One turn sends every row of this set to another row. A few are shown first. Where does it send the rows asked after them?
riv: | -2.99 | -1.83 | +2.51 | +1.00 | +0.41 | +0.84 | -0.98 | -0.58 | -1.34 | -0.21 | +0.99 | -2.52 | +0.54 | -0.46 | +0.32 | +3.07 | +1.77 | +1.03 | -3.48 | +4.24 | -3.14 | +5.24 | +0.94 | +2.30 | +1.80 |
sazu: | -2.64 | +3.94 | -1.45 | -2.01 | -1.52 | +0.81 | -4.02 | +0.19 | +1.08 | +0.23 | -3.55 | +0.66 | -1.51 | +0.91 | +0.54 | -5.49 | -0.57 | +1.67 | +2.88 | -3.59 | -0.66 | +1.24 | -2.79 | +1.00 | -2.44 |
derov: | -1.26 | -1.65 | -0.35 | +1.74 | +0.40 | -4.78 | +1.05 | +1.91 | -6.69 | +4.70 | -0.92 | +0.36 | -4.12 | +1.01 | -1.09 | +0.79 | -1.94 | -2.34 | +0.37 | -0.59 | -3.73 | -0.02 | -0.12 | -2.17 | +0.92 |
rus: | +2.14 | -4.75 | -0.23 | -0.41 | +1.31 | -0.04 | +1.06 | +2.62 | -2.86 | +2.20 | +0.74 | +0.11 | +0.07 | -1.65 | +3.44 | +1.84 | +2.78 | -0.49 | +2.38 | +3.39 | +2.70 | +4.73 | +3.18 | +0.37 | +1.84 |
Terab: | -1.71 | +0.35 | -3.86 | -1.35 | -0.69 | +2.06 | +5.10 | +5.52 | -2.57 | -1.80 | -0.02 | +2.75 | +3.63 | +1.61 | +1.22 | +1.14 | -1.13 | -1.39 | -3.01 | -0.24 | +0.03 | -1.46 | +0.88 | -3.41 | -3.31 |
nide: | -0.95 | +3.61 | -1.72 | -1.68 | -0.97 | -0.51 | +0.47 | -4.23 | -2.32 | +3.16 | +1.47 | +3.24 | +2.82 | +0.31 | +0.74 | -2.76 | +2.69 | -3.30 | -0.54 | +3.32 | +3.29 | +3.98 | +2.39 | +0.18 | -0.60 |
ruli: | -3.16 | +2.78 | -3.46 | +2.26 | -0.64 | +2.70 | +1.93 | +5.76 | +2.20 | -0.19 | -0.87 | +0.41 | -1.00 | +3.79 | +2.50 | +1.68 | +1.47 | -1.79 | +1.32 | -1.71 | +2.03 | -2.15 | +2.37 | -0.81 | -2.41 |
ribul: | +0.47 | -1.65 | -3.48 | -1.86 | -2.90 | +1.26 | +0.10 | +3.53 | +1.99 | +2.85 | -1.00 | -4.80 | -1.34 | -2.32 | -1.76 | +0.24 | +1.64 | -0.83 | +1.30 | +0.42 | +0.44 | -2.55 | +2.39 | +1.01 | +5.05 |
dabez: | +0.41 | +1.37 | -2.71 | -2.54 | +5.23 | -3.62 | -3.15 | +3.42 | -0.59 | -2.84 | -2.39 | +2.59 | -1.00 | -1.60 | +0.43 | -2.02 | -1.20 | +0.19 | -1.31 | -2.12 | +1.52 | +1.57 | -3.19 | +2.76 | -0.32 |
nusu: | +1.49 | +0.81 | +1.17 | +3.51 | +0.74 | -0.14 | +1.32 | -5.22 | -1.04 | -0.75 | +1.90 | +0.62 | -3.01 | +2.08 | +1.76 | -2.86 | +2.27 | +0.15 | +0.76 | +3.67 | +0.38 | -0.43 | +2.52 | +2.79 | +2.93 |
tiz: | +2.16 | +3.71 | -0.22 | -3.10 | +1.64 | +2.88 | -1.62 | -2.36 | -2.51 | +1.91 | -0.59 | +0.81 | +3.91 | +1.30 | +0.08 | +2.42 | -1.70 | -1.79 | +0.98 | +4.09 | +2.48 | +2.42 | -1.84 | -1.76 | -2.95 |
zef: | -0.73 | +1.52 | -4.46 | +4.25 | -1.50 | +1.47 | -0.19 | +1.26 | +0.68 | -3.74 | -3.46 | +0.84 | +2.99 | -3.76 | +2.90 | -2.42 | +1.14 | +0.60 | +0.95 | +1.73 | +2.28 | +0.59 | +1.26 | -5.41 | -1.59 |
fala: | -1.63 | +3.35 | -0.70 | +2.01 | +2.02 | +3.96 | -0.26 | +1.80 | -2.93 | +3.33 | +3.24 | +0.33 | +1.01 | -1.55 | -1.62 | -0.34 | +5.16 | -0.04 | -0.02 | +0.07 | -0.54 | +4.86 | -0.78 | +0.96 | -2.29 |
Guti: | -3.59 | +2.99 | -2.56 | +2.10 | +0.04 | +3.78 | +0.30 | +4.69 | +2.40 | +0.21 | -0.56 | -1.30 | -0.85 | +3.66 | +2.72 | +1.65 | +1.45 | -1.13 | +2.35 | -1.10 | +1.98 | -1.71 | +2.55 | +0.38 | -2.23 |
mek: | +1.31 | +0.80 | +1.00 | -0.24 | -1.12 | +3.11 | +0.63 | -0.43 | -0.38 | +1.74 | -0.15 | -3.55 | -1.42 | -4.08 | +2.68 | -4.99 | -0.85 | +5.31 | +0.20 | -0.54 | -1.26 | -2.16 | +0.25 | -3.82 | +1.00 |
kad: | -0.79 | -2.65 | -0.08 | +1.02 | -0.13 | -4.56 | +0.63 | +1.68 | -6.04 | +5.64 | -1.12 | +0.29 | -3.31 | +0.22 | -0.69 | +1.23 | -1.72 | -3.94 | +0.48 | -1.30 | -3.21 | -0.42 | +0.11 | -2.20 | +0.64 |
dalas: | +1.31 | +4.26 | +0.40 | -1.68 | -1.13 | +2.61 | -0.41 | -1.06 | -4.08 | -2.58 | -1.68 | -0.01 | +0.57 | -3.73 | -0.18 | -3.32 | -0.57 | -4.54 | +2.29 | +1.10 | -2.43 | +3.23 | +3.23 | +1.42 | -0.27 |
Zod: | -0.50 | +0.17 | -3.77 | +2.06 | +4.27 | -4.38 | +0.28 | +1.17 | +1.64 | -1.40 | +2.33 | -3.38 | +0.99 | -3.40 | -2.67 | -1.42 | -3.12 | -0.50 | -2.75 | +0.71 | -0.23 | -1.10 | -1.58 | +2.53 | +2.16 |
gagug: | -0.81 | -2.36 | +3.58 | -1.70 | +0.84 | -4.27 | +0.95 | -2.18 | -4.15 | +0.22 | -0.18 | +1.11 | -1.57 | -3.19 | +3.08 | -1.56 | -2.52 | +1.28 | -0.10 | -2.37 | -1.90 | -3.30 | +0.88 | -3.91 | +0.38 |
tiv: | -3.43 | -0.84 | -0.96 | -2.08 | +1.26 | +2.70 | -0.53 | -3.17 | +0.08 | +2.79 | +0.98 | +1.82 | +0.85 | -1.85 | -0.28 | +5.02 | +2.99 | -1.57 | +0.57 | +5.84 | -0.81 | +1.26 | -1.71 | -0.35 | -1.14 |
fezir: | -1.89 | -3.09 | -3.14 | +0.03 | +2.33 | +0.08 | +5.27 | +2.64 | +1.93 | +2.47 | +3.15 | -1.39 | +2.44 | +1.13 | -0.62 | +1.05 | -1.53 | -2.46 | -1.96 | -0.05 | +1.16 | -4.57 | -0.33 | +0.22 | +0.68 |
ponur: | -1.95 | -1.82 | -3.53 | -0.74 | -5.17 | -1.10 | -1.26 | +3.15 | -1.49 | +2.81 | -3.17 | +0.41 | -0.54 | -0.98 | -2.29 | +0.06 | +4.34 | -1.13 | +3.37 | -1.44 | +0.56 | +2.56 | -1.32 | -5.26 | -1.72 |
duzok: | -2.01 | +2.10 | -3.24 | -1.17 | +0.39 | +1.99 | +4.93 | +6.07 | -3.06 | -2.30 | +0.43 | +1.96 | +2.72 | +1.53 | +0.99 | +1.71 | -1.82 | -0.93 | -2.20 | -0.55 | -0.03 | -1.85 | +1.53 | -3.18 | -3.11 |
dil: | +1.60 | -2.56 | +0.72 | -4.00 | -1.27 | +1.81 | -0.73 | +0.69 | -1.06 | +0.41 | +1.60 | -0.94 | +3.49 | -3.58 | -2.66 | +0.30 | -4.32 | +2.34 | +0.52 | +2.66 | -1.75 | +4.94 | -0.73 | -2.08 | +1.08 |
tigu: | -3.37 | +1.92 | -0.10 | -3.20 | -0.31 | -0.74 | +4.76 | -1.58 | -2.86 | +1.43 | +0.62 | -1.15 | -1.35 | -0.21 | +1.16 | +1.68 | +1.09 | -3.04 | +3.19 | +4.95 | -0.26 | +4.98 | +0.88 | +1.72 | -2.60 |
gemer: | -0.15 | +0.29 | -2.78 | +0.66 | +4.37 | -4.16 | +0.77 | +1.35 | +1.90 | -0.97 | +2.59 | -3.58 | +0.39 | -4.82 | -2.03 | -0.96 | -2.92 | -0.38 | -2.82 | +0.14 | +0.52 | -0.97 | -1.36 | +2.37 | +2.24 |
Fara: | +0.21 | -0.27 | -2.97 | +2.28 | -0.76 | -4.69 | -1.73 | -0.13 | +3.59 | -2.21 | -2.38 | -1.27 | -0.85 | -2.27 | -0.69 | -2.44 | -5.37 | +1.68 | +1.43 | +1.26 | +1.00 | +0.01 | -0.30 | -0.40 | +4.40 |
san: | +3.49 | +1.22 | +2.73 | -0.46 | -0.35 | +1.10 | -1.66 | -3.18 | -0.38 | -2.67 | +0.95 | -2.11 | +1.67 | +2.00 | -2.50 | -1.81 | -0.45 | -2.57 | -3.62 | +3.16 | +0.41 | +4.13 | +0.70 | -2.85 | -0.72 |
Nazab: | -0.86 | +0.16 | -2.79 | +2.21 | -1.45 | -3.94 | -2.57 | -0.56 | +3.46 | -1.81 | -2.57 | -0.64 | -1.37 | -0.48 | -0.83 | -2.72 | -4.74 | +1.95 | +1.88 | +2.20 | +1.24 | +1.74 | +1.08 | +0.00 | +4.83 |
nulu: | -1.47 | +1.84 | +1.20 | -1.25 | -3.10 | +2.06 | +0.66 | -2.46 | -0.04 | +0.48 | +4.23 | -0.94 | -1.15 | +3.49 | -6.11 | +2.25 | +0.32 | -0.70 | +0.89 | +1.30 | -2.52 | -0.35 | +0.04 | +0.02 | -0.18 |
zile: | +1.04 | +1.22 | -3.57 | -1.89 | +4.26 | -4.02 | -3.05 | +2.69 | +0.00 | -3.93 | -2.62 | +2.74 | -1.38 | -1.63 | +0.85 | -1.94 | -0.61 | +0.48 | -2.18 | -0.86 | +1.74 | +1.80 | -3.15 | +2.54 | -0.53 |
leva: | +0.58 | +1.01 | +1.23 | +0.51 | -0.92 | +0.75 | +0.39 | -0.72 | -0.42 | +1.99 | +0.47 | -2.42 | -2.05 | -4.54 | +3.47 | -5.12 | -2.13 | +4.77 | -0.43 | -1.57 | -1.82 | -2.66 | +0.49 | -3.17 | +1.13 |
nefi: | -0.40 | +2.08 | -4.50 | +3.07 | -2.02 | +0.03 | +0.40 | +2.05 | -0.32 | -4.16 | -3.63 | +1.24 | +2.75 | -4.31 | +3.58 | -2.91 | +1.15 | +1.22 | +0.11 | +0.25 | +1.50 | -0.18 | +0.88 | -4.86 | -1.99 |
muk: | -0.21 | -2.34 | -0.42 | -3.22 | -3.15 | -0.61 | -0.32 | -1.79 | -0.71 | -3.96 | -1.72 | +2.36 | +2.01 | +3.13 | +0.88 | +2.71 | +1.07 | -4.01 | +4.56 | +1.98 | +1.89 | +0.88 | +1.60 | -0.75 | -2.28 |
konim: | -0.31 | -2.91 | +4.64 | -3.60 | -0.05 | +0.67 | +3.97 | -2.69 | +0.61 | -2.86 | -0.59 | -2.08 | -2.09 | +0.02 | -0.90 | +0.21 | +2.77 | -2.03 | -0.11 | +3.12 | -0.69 | +3.03 | -0.24 | -0.38 | +0.87 |
kubuk: | +1.08 | +0.35 | +3.76 | -1.62 | +0.63 | +0.79 | -0.90 | -1.71 | -2.69 | +0.25 | -1.22 | +0.93 | +4.08 | +1.12 | +1.73 | -1.85 | +1.67 | +1.25 | -3.14 | +0.83 | +2.59 | +4.50 | +1.42 | +1.86 | +3.70 |
Godop: | -2.37 | +4.27 | -2.27 | -0.98 | -0.55 | -0.41 | -4.39 | +0.95 | +1.99 | -1.19 | -3.36 | +1.92 | -1.89 | +0.29 | +0.86 | -4.65 | -0.92 | +1.55 | +1.41 | -3.82 | -0.62 | +0.56 | -3.40 | +0.70 | -2.74 |
Zalob: | -0.90 | -1.47 | +3.63 | -0.67 | -0.12 | -5.33 | +0.72 | -2.98 | -3.83 | -0.29 | +0.49 | +0.64 | -1.97 | -2.97 | +2.84 | -0.23 | -2.75 | +1.59 | -0.57 | -1.73 | -1.55 | -3.28 | +0.93 | -3.53 | +0.35 |
paz: | +0.11 | -0.26 | -4.56 | -0.25 | +1.03 | -2.21 | -2.11 | +2.48 | -3.44 | +2.34 | -2.67 | +4.31 | -3.82 | +3.22 | -0.91 | -1.26 | +3.24 | -3.82 | -2.23 | -1.09 | -0.95 | +0.28 | -2.97 | +0.61 | -1.54 |
dulo: | -1.88 | -2.55 | +0.41 | +3.56 | -1.87 | -3.01 | +1.41 | +2.45 | -0.21 | +4.70 | +0.78 | -0.74 | -4.38 | +2.38 | +0.56 | +1.88 | -1.98 | +2.52 | +1.82 | -0.38 | +0.09 | -0.17 | +1.02 | -5.08 | +1.50 |
goko: | -1.00 | -2.09 | -0.54 | +1.64 | +1.43 | +0.66 | -1.54 | -3.74 | +1.27 | -1.22 | +1.80 | +3.14 | +4.09 | +1.79 | +1.03 | -1.32 | +1.14 | +3.93 | +0.66 | +2.30 | +2.05 | +2.89 | -3.71 | -0.98 | -2.13 |
Fatu: | -1.58 | +2.45 | -1.51 | +0.48 | -1.76 | -2.30 | +1.29 | -0.92 | -3.96 | -4.88 | +1.19 | +1.86 | +1.38 | -2.23 | +1.34 | -2.15 | +0.90 | +1.33 | -3.98 | -0.89 | -1.53 | -3.16 | +1.25 | -5.13 | -3.43 |
ladi: | -1.32 | +3.45 | -0.81 | -0.68 | -1.87 | -1.01 | +1.37 | -0.40 | -3.80 | -4.88 | +0.72 | +2.56 | +0.88 | -2.88 | +1.50 | -1.85 | +0.11 | +2.28 | -4.44 | -1.19 | -1.88 | -2.63 | +0.86 | -4.39 | -3.28 |
tamu: | -2.10 | -1.66 | +1.29 | +3.13 | -2.04 | -1.76 | +1.20 | +1.98 | +0.20 | +3.54 | +1.52 | -1.61 | -4.65 | +3.18 | +0.41 | +1.34 | -1.81 | +3.29 | +2.63 | +0.27 | +0.49 | +1.15 | +1.70 | -5.61 | +0.37 |
telo: | -1.46 | -4.13 | -3.60 | -1.72 | +2.42 | +0.37 | +4.69 | +2.97 | +1.90 | +1.58 | +2.78 | -0.81 | +1.95 | +0.43 | -0.34 | +0.44 | -1.21 | -2.14 | -2.06 | +0.47 | +0.84 | -5.22 | -0.08 | -0.09 | +0.98 |
Teka: | -1.31 | -1.40 | -4.67 | -0.89 | -4.65 | -1.08 | -1.69 | +4.71 | -1.87 | +3.31 | -3.20 | +0.91 | -1.16 | -0.25 | -1.70 | +0.45 | +4.20 | -1.35 | +1.79 | -2.24 | -0.40 | +1.52 | -2.01 | -4.06 | -2.13 |
nefov: | +0.87 | -1.68 | -3.68 | -1.71 | -2.54 | +0.73 | +1.64 | +4.20 | +2.31 | +3.55 | +0.21 | -4.74 | -1.73 | -1.74 | -1.29 | -0.04 | -0.10 | -1.50 | +0.57 | -0.34 | -0.28 | -3.74 | +1.76 | +0.75 | +3.90 |
Vizap: | -0.26 | -1.37 | -4.92 | -1.10 | +0.79 | -3.44 | -2.76 | +1.99 | -3.38 | +2.05 | -1.81 | +4.33 | -3.48 | +2.35 | -1.00 | -1.30 | +3.94 | -2.93 | -1.74 | -0.98 | -0.65 | -0.31 | -2.64 | -0.06 | -1.43 |

tigu moves to riv
nefi moves to Teka
gagug moves to dabez
Now find these:
ladi moves to paz
goko moves to muk
Nazab moves to zef

